The same turns and mirrors carry the whole set onto itself, and each row onto the other rows of its family. Which rows share a family with each named row? Give them in list order.
These 30 rows form 10 families of 3 rows each.
Q_348: [-23  29  48  -2   3 -12 -60  -5  -3 -36  10 -10]
Q_424: [-25  20  33  -6  25  -5 -45  12   2  -3 -31   9]
Q_549: [-19  22   7   9   9  -1 -52  15  30 -13  30  -7]
Q_750: [ -7   8  16 -43  12  -9 -56  -1  33 -35 -12  -1]
Q_599: [-25  24  19  -5  10  48 -45   3  28 -23  20 -14]
Q_698: [ -8  15  17  -6  19  51 -48  -3  36 -27   8 -17]
Q_353: [-36  28  19  20  16  -9 -28   0   5 -16  -8   5]
Q_531: [  8  21  25 -24  28  22 -23 -18  19 -36 -18 -18]
Q_742: [-12  26  17  12  27  -2 -25 -13  10 -17 -35   1]
Q_283: [ -5  39  46 -15   9  -3 -51 -18  -6 -32 -20 -14]
Q_368: [-11  -2  26  -2  25   6 -42  -2  32 -44  26 -15]
Q_876: [-12  54  10 -14   3  15 -28   2   9   0  -7  -7]
Q_733: [  3  24  15   4  -9  44 -55  -4  25 -39  -7 -10]
Q_673: [-17   6  16  27  31 -11 -40  -5  24 -25 -12   1]
Q_849: [ -5  38  17   6 -15   8 -40  14  15 -56 -16  -2]
Q_433: [-14   6  30  -1  33  -7 -54  10  14  -9 -33   6]
Q_744: [ 20  19   3  -3  27  11 -47  -4  40 -15 -14 -15]
Q_456: [-20  27  18 -50   2  -5 -44  -1  17 -28 -13   1]
Q_812: [-13  32  23 -30  52  11 -48   7  23 -11 -16  -5]
Q_25: [-22  19  22 -17  52   3 -59  15  29 -16   7  -3]
Q_31: [ -5  30  16  11 -12   5 -46  16  21 -60 -10  -3]
Q_800: [-34  40  25 -25  42   7 -46  15  14  -8   4   0]
Q_522: [ -9  34  16   3 -16  45 -50  -1  15 -35  -1  -7]
Q_184: [  3  13  43  -2  20 -11 -66 -15  13 -43  -8 -17]
Q_154: [-31   8  32   4  26 -12 -55  17  10  -7 -15   9]
Q_614: [-15  32  19 -13  13  55 -38  -4  24 -21   3 -15]
Q_705: [ -7  21  16   9 -12  40 -58   1  23 -41   8  -8]
Q_658: [-27  14  18 -40   2 -13 -55   8  25 -33   7   3]
Q_49: [-33  37  30 -18   6  15 -19  -1   1 -28  19 -10]
Q_712: [  2  31  15   8 -10   9 -44  11  21 -59 -21  -5]

The rest of the family of Q_424: Q_433, Q_154
The rest of the family of Q_876: Q_549, Q_744
The rest of the family of Q_733: Q_522, Q_705
The rest of the family of Q_184: Q_348, Q_283
The rest of the family of Q_742: Q_353, Q_673
The rest of the family of Q_599: Q_698, Q_614

The same turns and mirrors carry the whole set onto itself, and each row onto the other rows of its family. Which rows share a family with each named row? Give them in list order.
These 36 rows form 6 families of 6 rows each.
Q_741: [-24  36 -10   6   5  47 -10   3   2  -5   3 -16 -37  17 -16   0 -15   0
  33  22]
Q_141: [-34  34  -3  -8   9  19   4   3  16  24  32 -20 -11 -25  -2  22  30 -47
   3  11]
Q_529: [-33  18   7   1  10  29 -16 -13  21  -3   6 -15   8  -5  31  14  34 -18
  14  -6]
Q_773: [-29  20 -11   7  20  38 -11  15  22   6  33 -19 -28  -2 -35  20 -13 -27
  39  22]
Q_757: [-35  24 -16 -19  10  18   8 -14  40  -5   0 -14  15  -2  24   2  25 -32
   9   3]
Q_970: [-33  33   9   6  19   2   0  -8 -10  12  27 -26  -6 -13 -13  17  27 -45
   5  -8]
Q_582: [-26  21 -28  -7  12  31  -5  -9 -23   5  -1 -12 -18  31 -32  15 -11  -9
   0  28]
Q_811: [-20  39 -19   0  22  38  11 -10  -1 -19  -8 -33 -16   7  -2  -7 -19   9
  36  11]
Q_478: [-45  20 -10  -9   3  47  -8  -5  22  -1   8  13  -5  17  11  27  18 -25
  18  22]
Q_138: [-40  38  -7 -12  21   0  16  -6  23   9  23 -25   1 -17 -13  -2  18 -51
   7   1]
Q_765: [-16  26 -17   0  35  27  12   6  16  -3  24 -42 -11 -16 -28  16 -20 -21
  50  10]
Q_640: [-11  -3 -42 -25  20  14  -1 -13  31   0  -6 -32  26   7   1  13   4 -20
   4  11]
Q_182: [-50  32  -5  -1  14  27   3   1   4  11  30   4 -18   6 -25  27  13 -48
  13  20]
Q_848: [ -4  10  -6  14  27  15 -17   7  14   4  28 -52 -10 -19 -23  18  -3 -24
  35  -4]
Q_166: [ -1  39 -28  13   5  27   0   2   0 -10   4 -46 -39  -6  -4  -3 -13 -10
  22  10]
Q_641: [-16 -19 -25  -2  30  18 -25 -12  18   2  10 -33  23   2  -1  29  11 -12
   2   4]
Q_678: [-32  -5 -30 -25  38  33   1 -12  23   5   6 -19  31   5  -5  30   3  -7
  11  21]
Q_34: [-15  28 -11  -7  25  12   2   7  35   9  23 -49  -9 -24 -25  -9  -8 -27
  32   4]
Q_827: [-26  -8 -27  -3  29  25 -28 -14  25   2  14 -16  10  17  18  32  -8 -20
   3  31]
Q_369: [-32  22 -33 -16  33  20  15 -22 -21  -3  -8 -25   8  19 -19   9  -8  -2
  -4  18]
Q_783: [-25  -8 -36 -13  17  42 -17  -3  16   5   5  -5   4  25 -16  36  -4 -12
  11  31]
Q_910: [-40  15 -15 -15   9  32  -9  -9  29  13  11  -9   8  -9  24  18  33 -20
 -11  17]
Q_534: [-47  27   8  -2  15  29 -18 -15  21   8  18  -1  -5   7  33  16  14 -30
   5  23]
Q_843: [ -5  23   2   5  21  27 -21   7  15  17  30 -41 -26  -8  -9  20 -22 -25
  40  25]
Q_957: [ -5  41 -13 -10   8  22   4  -5  14  -2 -10 -47 -17  -3  -6 -25  -9  -2
  26   4]
Q_429: [-13  18 -48   3  15  17  -4 -12 -13  -8  -6 -39 -17  12  -9   2 -11  -3
 -15  18]
Q_834: [-15  14 -32   0  23   9 -12 -22 -22   2   2 -26  -8  30  -5  22 -19 -24
  -9  28]
Q_178: [ -4  38  -7   7   5  29 -14 -12 -13  -3  -2 -32 -34  18  13   5 -21 -10
  25  22]
Q_552: [ -6  29  -4  15   8  28 -15  -9  -3 -15  -6 -41 -20   2  11  -5  -1   4
  28  -6]
Q_18: [ -7  33 -13   6  10  23   0  14  18  12  31 -43 -30 -29 -15  16   1 -36
  31   9]
Q_968: [-25  -6 -46  -9  21  27 -16 -12  18   3   1 -26  10   6   7  17   7  -3
 -20  23]
Q_258: [-18  16 -22   3  21   3  -7 -22 -30  -3  -4 -35  -1  16 -13   9   6 -12
 -14   0]
Q_801: [-41  45   1 -11  27  17  27  -5  -1   9  26 -18  -4 -14 -20  21  12 -45
  26   7]
Q_17: [-44  30   1 -20  19  40  12 -11  26   2   8  -4  14  -6  20  20  24 -20
  28  11]
Q_319: [ -7  24 -35 -22  14   5  10 -18  -8   4 -15 -41   4  14 -17  -6  -5 -14
  -5   9]
Q_743: [-37  34  12   0  24  11 -10  -5   0  27  39 -20 -16  -6 -11  22   4 -49
   8  23]

The rest of the family of Q_166: Q_141, Q_910, Q_429, Q_18, Q_968
The rest of the family of Q_757: Q_138, Q_640, Q_34, Q_957, Q_319
The rest of the family of Q_258: Q_529, Q_970, Q_848, Q_641, Q_552
The rest of the family of Q_811: Q_765, Q_678, Q_369, Q_801, Q_17
The rest of the family of Q_834: Q_827, Q_534, Q_843, Q_178, Q_743

